Rotation paths and how fast each direction turns (degrees a step)
Each turn is a multiple of 5 degrees from 10 to 175, or 0.
Each row of a path follows its step; steps can be skipped.
Rotation 1:
step 0: [-.17,-.01,.32,.16,-.28,.08,.16,.00,-.49,.04,.44,.11,.05,-.01,.02,-.28,-.14,-.30,.05,.52,-.25,.12,.26,.56,-.09,.16,.02,.16,-.27,.20,-.24,-.09,.24,.16,-.11,-.10,-.13,.22,-.23,.01,-.17,-.24,-.01,-.19,.30]
step 1: [-.19,-.05,-.42,.20,-.05,-.38,.06,-.30,-.15,-.02,.23,.16,-.14,-.15,-.06,-.30,-.52,-.19,-.32,.06,.37,.12,-.07,.07,.04,.30,-.18,.17,.07,.34,.24,.13,-.04,-.03,-.48,-.05,-.28,.14,-.40,.02,-.18,-.21,-.30,-.10,.21]
step 2: [-.40,-.16,.14,.26,-.08,-.15,-.01,-.15,.11,-.07,-.06,-.24,.13,-.15,-.14,-.70,-.20,.17,.28,.34,-.19,-.08,.35,-.35,-.17,.13,.01,.09,-.13,.30,-.33,.13,.15,.43,-.42,.10,-.13,.05,-.14,.16,-.10,-.06,-.13,-.06,.20]
step 3: [-.20,.01,.07,.51,.20,-.26,.12,-.30,-.04,.06,.10,-.20,-.49,.21,.13,.02,-.16,-.15,.09,.03,.13,.27,.56,.14,.06,-.23,-.07,.02,-.36,.15,.01,.12,-.03,.12,-.33,.12,.05,.46,-.22,-.10,-.29,-.21,-.14,-.44,-.12]
step 4: [-.43,-.17,-.63,.24,.12,-.01,-.04,-.26,-.08,.22,-.19,-.14,-.18,-.32,-.33,-.23,-.27,-.08,.23,-.04,.08,-.02,.04,.00,-.04,.10,-.07,.09,-.52,-.12,.07,-.21,-.24,.55,-.31,.06,.00,-.17,-.17,.12,.04,.02,.24,-.29,-.02]
step 5: [-.42,-.24,.02,.08,.12,.22,.03,-.05,.01,-.23,.28,-.10,-.03,.12,.06,-.24,.12,-.17,.10,.01,.04,.18,.33,.17,-.04,.07,.20,.21,-.53,.14,-.49,-.40,-.03,-.09,-.28,.13,.28,.01,.05,.38,-.08,-.47,.16,-.39,.26]
step 6: [.18,.02,-.22,.03,-.19,.04,.12,-.19,-.13,.38,.37,.18,-.06,-.13,-.27,-.24,-.35,-.30,-.18,-.15,.50,.33,.15,.24,.00,-.05,.05,.12,-.43,.02,-.15,-.23,-.13,.08,-.23,.31,-.34,.39,-.15,-.17,.14,.02,.14,-.24,.36]
step 7: [-.05,-.16,-.41,.07,-.26,-.05,.29,.07,.03,.02,.19,-.01,.19,-.16,-.19,-.30,-.42,.05,.14,-.15,-.33,-.23,.18,-.12,-.03,.11,-.20,.11,-.40,.37,.06,-.16,.33,-.13,-.37,.22,-.02,-.01,-.15,.47,-.10,-.22,.10,.03,.55]
step 8: [.09,-.01,.23,.07,-.10,.06,.30,-.15,.14,.02,.37,-.04,-.21,.09,.42,-.02,.01,-.17,.11,.07,.08,.02,.16,-.29,.17,-.02,-.05,.62,-.29,.39,-.17,.20,-.12,.36,-.45,.19,-.24,.50,-.11,.15,-.06,-.13,-.03,-.13,.31]
Directions:
[.10,-.03,.14,.10,-.03,.03,-.01,-.05,-.10,-.03,.09,-.06,.02,.03,.12,-.08,.09,-.02,.07,.05,.07,.05,.14,-.10,-.04,-.02,-.07,.09,.07,.05,-.02,-.06,-.05,.03,.08,.03,.00,-.11,.15,-.04,-.07,-.05,.13,.02,.02]	130
[.13,-.07,-.02,.06,-.07,-.04,.05,.15,.08,.09,-.08,-.01,.03,.15,-.03,-.13,-.05,.12,-.02,.04,.00,-.01,-.01,-.09,-.08,-.02,-.01,-.08,-.01,.09,.02,-.09,-.02,-.07,-.07,.12,.06,.08,.00,-.14,.02,-.03,-.03,-.01,-.08]	80
[-.08,-.03,-.01,.09,.04,-.10,-.15,.01,.09,.14,-.01,-.12,.04,-.06,.05,.00,-.03,.05,-.05,.12,.11,.08,.08,.08,.03,-.14,.01,-.04,.06,.05,.02,-.02,-.02,.08,.06,-.04,.13,-.04,-.01,.12,.10,.00,-.09,.02,-.01]	40
[.00,-.03,-.03,-.05,-.05,.02,-.11,-.11,.08,.02,.01,.08,-.07,-.09,.01,.14,.02,.12,-.10,-.06,.13,.02,.02,-.05,.05,.09,.02,.11,.00,.09,.04,-.03,-.13,.04,.02,.01,-.03,.14,.06,-.13,-.08,-.10,-.06,.02,-.04]	155
[-.07,-.15,-.05,.04,.09,.11,-.03,.10,-.08,.02,-.02,.04,-.01,.10,.04,.13,.02,-.09,.03,.09,-.03,.03,-.06,.06,-.11,.06,-.01,.03,-.13,-.01,.01,-.12,-.12,.03,.03,-.10,-.02,-.03,.10,.00,.06,.03,-.01,-.09,-.15]	65
Rotation 2:
step 0: [-.04,-.02,-.21,.12,.05,-.34,-.09,-.21,-.21,.13,.43,-.17,-.28,-.22,-.01,.24,-.33,.04,-.06,.02,-.03,.31,-.46,-.32,.35,-.39,.06,.27,-.05,-.06,.15,.17,.55,.18,.05,-.24,-.08,-.11,-.01,-.03,-.67,.12,-.18,-.31,.12]
step 1: [.11,.11,.26,-.07,.02,-.32,.20,-.24,-.34,.20,.73,-.13,-.10,-.35,.16,-.11,-.48,-.12,-.05,-.03,.46,-.04,-.19,-.09,-.01,-.07,-.03,.45,-.09,.16,-.04,-.12,-.40,.19,.29,.19,.15,.02,-.09,.40,-.02,.33,.02,-.19,.14]
step 2: [.56,.10,.06,-.26,-.19,-.04,.19,-.22,-.29,.12,.25,-.23,-.31,.14,.14,-.26,-.38,.26,-.04,.20,.03,-.15,-.53,.10,-.11,-.06,-.23,-.01,-.34,-.37,.06,-.02,.18,.14,.48,-.08,.14,-.16,-.17,-.20,-.33,.04,-.50,-.06,-.16]
step 3: [.45,.31,.20,.01,.08,.28,-.21,-.25,-.11,.17,.08,-.11,.01,.05,.07,.09,-.53,-.03,.25,-.03,.03,.27,-.36,.25,-.13,-.43,.10,.29,-.70,.18,.12,-.05,-.11,-.08,.33,.15,-.33,-.12,-.11,-.04,-.03,.30,.46,-.10,.03]
step 4: [.07,.04,-.15,-.06,.06,.26,-.30,-.21,-.08,.05,.41,-.39,-.23,-.13,-.18,.03,-.21,-.20,-.15,.13,.45,.11,-.31,.09,-.06,.00,-.04,.09,-.27,-.04,.53,.47,-.12,-.20,-.11,-.27,-.03,-.65,-.16,-.23,-.34,.19,-.16,-.05,-.30]
step 5: [.14,.19,.25,-.35,.24,.21,.11,.22,-.49,.04,.27,-.02,-.19,-.22,.04,-.06,-.25,.01,.03,.05,-.25,.19,-.44,-.16,-.40,-.20,.26,.04,.19,.34,.12,.09,-.40,.11,.09,-.35,.11,-.33,.06,.03,-.28,.62,.31,-.04,-.04]
step 6: [.05,.19,-.41,-.22,-.11,.16,.17,-.28,-.17,.11,.25,-.10,-.14,.18,.28,-.30,.13,-.10,.20,-.28,.12,.17,-.42,-.44,.15,.04,.05,-.08,-.38,-.21,.01,.05,-.07,.04,.15,-.57,-.12,-.09,-.34,.18,-.19,.64,-.11,.08,-.37]
step 7: [-.09,-.14,-.07,-.06,.22,-.05,.11,-.15,-.58,.13,-.01,.12,.42,-.06,-.17,-.38,-.15,-.26,.13,.09,.10,.23,-.33,.02,-.36,.17,.12,.09,-.53,.16,.04,-.21,.27,-.13,.23,-.06,.19,-.26,-.31,-.03,-.25,.56,.18,-.26,.35]
step 8: [-.11,.06,.09,-.08,-.29,-.28,-.20,-.01,-.22,-.03,.10,.07,-.26,-.17,.02,-.02,.18,.08,-.05,-.21,.36,.60,-.35,.12,-.16,.04,.07,.22,-.53,-.59,-.10,.08,.06,.14,-.05,-.10,.06,-.43,.29,-.18,-.22,.57,-.17,-.17,-.03]
Directions:
[.04,-.06,.06,.12,-.01,-.03,-.03,-.14,.04,-.03,.06,-.12,-.14,.03,.11,-.11,.06,-.04,.05,.00,.19,-.05,.13,-.01,-.01,.10,-.11,-.06,-.01,.05,.02,-.07,-.03,.00,-.08,-.05,-.09,-.01,-.01,.05,.03,.06,.09,.08,-.01]	145
[.07,-.09,.03,-.01,-.13,-.04,.06,.04,-.07,.00,.01,-.01,-.12,.13,-.06,.00,.03,-.03,-.02,.10,.00,.02,-.04,-.03,-.13,.07,.02,-.02,.10,.13,-.08,-.04,.08,-.04,-.01,.05,.12,-.11,-.07,-.21,-.05,-.06,.03,.02,.06]	135
[.20,.04,.09,.08,-.06,.01,-.17,.01,.16,.01,.11,-.06,.00,-.08,-.04,-.07,-.09,.03,.01,-.02,.03,-.01,-.06,.10,-.06,-.01,-.01,.05,.06,-.06,-.05,.04,.05,.01,.14,.04,.03,.06,-.01,-.01,.11,-.09,-.06,.00,.06]	45
[.00,.11,.00,.01,-.02,.00,.09,-.12,.01,-.07,-.10,-.01,.11,.16,.04,-.15,.03,.03,.02,.04,-.08,.04,.02,.04,-.02,.02,-.08,-.06,-.18,.02,-.03,-.02,-.01,-.03,.12,.11,-.02,-.03,-.05,-.01,.07,.03,-.15,.02,.11]	80
[-.15,.08,-.07,.07,-.04,-.01,.12,.05,.11,-.03,.11,-.08,.00,-.04,-.06,-.01,-.03,.02,.03,-.06,-.08,.03,-.05,-.03,-.01,.04,.04,-.06,.13,.11,-.02,.06,.06,.03,.02,-.14,-.07,-.01,-.12,.09,-.01,.08,-.03,.09,.15]	60
Rotation 3:
step 0: [-.01,-.36,.37,.26,.12,.07,-.09,-.09,-.17,-.42,.31,.12,.32,-.09,.12,.17,-.09,-.20,-.02,.19,-.04,.14,.21,-.12,-.23,-.02,-.12,.39,.03,.12,-.45,-.11,-.35,.01,.40,-.61,.20,.00,.05,.04,-.23,-.05,-.22,.24,-.22]
step 1: [-.07,.13,.21,-.08,-.16,.41,-.37,-.23,.05,.01,.13,-.12,-.28,-.13,.30,-.19,.05,.06,-.50,.03,.28,-.13,.15,.25,.17,-.11,-.47,-.13,-.32,-.24,.39,-.12,-.32,-.10,.22,-.03,-.23,-.15,.27,.42,-.18,-.10,.00,-.17,-.15]
step 2: [.34,.10,.10,-.06,.26,-.44,.01,.33,-.08,-.05,.06,.06,-.17,.24,.29,.20,.28,.14,-.27,.20,-.11,.05,-.02,.29,.16,-.03,.07,.18,-.18,-.37,-.11,.06,.23,.03,.18,.38,.26,.25,.51,-.34,-.07,-.17,.16,-.40,-.25]
step 3: [-.04,.17,-.19,-.36,.01,-.11,.03,.18,-.29,.15,.14,-.40,.25,-.10,-.06,.05,-.57,-.15,.13,.38,.05,.10,.02,.30,.24,.22,.04,-.45,.06,-.03,-.13,.15,.22,-.11,.47,-.06,.13,-.19,.14,-.22,.03,.18,-.40,.35,-.19]
step 4: [.19,.45,-.03,-.08,-.16,.11,.28,.19,.13,.09,.23,-.09,-.37,.07,.17,-.10,-.14,-.29,-.16,.06,.58,-.13,-.11,-.10,-.07,.11,-.18,.18,.00,.30,.22,-.01,.32,-.15,-.51,.06,.15,.03,-.11,.00,.22,-.49,-.40,.27,.11]
step 5: [.34,-.54,-.03,-.36,-.08,-.06,-.20,.01,.14,-.30,-.04,-.08,-.08,.26,.18,.04,-.11,-.25,-.01,.29,-.25,-.18,-.03,.23,-.44,.11,-.02,.18,.05,.23,-.34,.08,-.06,-.06,-.57,-.03,.35,-.32,-.11,-.10,.16,.28,.14,-.26,.17]
step 6: [.13,-.17,-.01,-.09,.27,.45,-.13,-.11,-.04,.28,.17,-.08,.21,-.22,-.39,.29,-.24,.33,-.31,.08,-.29,-.03,.13,.10,.11,-.09,-.09,-.29,.21,.30,.14,.15,-.25,.08,.13,-.16,.25,-.09,-.14,.27,.25,-.44,.04,-.23,.50]
step 7: [-.14,.02,-.06,-.01,.04,-.29,.02,.06,.08,-.38,.30,-.19,-.30,-.37,-.26,.07,.16,.09,.05,-.23,.01,-.56,.37,-.08,.22,-.48,-.12,.18,-.13,.36,-.19,.03,.12,.14,-.07,-.02,.16,.56,.08,.17,-.36,-.17,.00,-.12,-.07]
step 8: [-.24,.30,.22,-.13,-.16,.14,.09,-.19,-.43,-.50,-.09,-.14,.36,.53,-.28,-.14,.01,.10,.29,-.05,.13,-.18,-.13,.54,-.14,-.13,.21,-.09,-.16,.11,.06,.19,-.03,.15,.06,-.02,.03,-.22,.25,.22,-.16,.18,.07,-.34,-.22]
Directions:
[-.01,-.01,-.11,-.10,.01,-.08,-.14,-.08,-.04,-.04,.00,.15,.07,.09,-.02,-.04,.01,-.02,.04,-.15,-.07,-.01,.12,-.03,-.08,-.03,-.08,-.01,-.04,.10,.02,.09,.03,-.01,.04,-.08,.00,.09,-.12,.08,.15,-.10,-.03,-.04,-.03]	45
[-.03,-.10,-.01,.06,-.07,.06,.01,-.07,.05,-.02,.07,-.03,-.03,.04,-.21,.07,.08,-.02,.04,.01,-.07,-.06,-.11,-.01,.08,.08,.03,-.14,-.01,.03,-.04,.03,.01,.00,-.21,-.06,.12,.12,.02,.08,.07,.01,-.01,.02,.04]	40
[-.11,-.09,.15,.05,.05,-.06,-.03,.03,.02,.04,.02,-.05,.04,.05,-.02,.00,-.02,.03,.07,.11,.01,-.10,-.03,.19,.08,-.10,-.09,.04,.03,-.10,.02,.01,.01,-.07,.05,-.01,-.11,.15,-.11,.07,.00,-.09,.10,-.03,-.05]	60
[-.07,-.08,.14,-.12,.00,-.03,-.06,-.02,-.03,.07,.13,.02,-.07,-.01,.00,.03,-.02,.00,.00,-.16,.04,.12,-.09,-.04,.03,-.01,-.05,.08,.17,.01,-.03,.01,.09,-.06,-.07,.00,.09,-.16,-.12,.00,-.02,.01,.09,.05,.00]	60
[-.06,.02,-.04,-.02,-.04,.06,-.11,.08,-.04,.00,.00,.02,-.06,.13,-.09,.07,.05,-.01,.11,-.04,.07,-.12,-.07,.01,.07,-.01,.05,.00,-.08,.04,-.01,-.08,.11,-.11,.10,-.04,-.09,-.08,.04,-.24,.02,-.04,-.04,.00,.07]	65
[-.08,.08,.00,.03,-.11,-.13,.01,-.07,.06,.03,.14,-.17,.04,.01,-.05,-.01,.03,.03,-.03,.03,-.13,.00,.08,-.13,-.02,.00,-.09,-.04,-.06,-.08,.03,-.03,.03,.05,.02,-.04,.01,-.11,.03,-.09,-.03,-.10,.11,-.15,.00]	70
[.05,-.01,-.03,-.05,-.15,.14,-.06,-.04,.06,.10,.10,-.02,.08,-.10,.03,-.02,-.10,.09,.04,-.08,.02,-.09,.07,.00,.11,.09,.02,.08,.03,-.09,.05,.01,-.09,.09,.05,-.04,.01,.07,-.02,-.04,-.01,-.11,-.04,.18,.01]	125
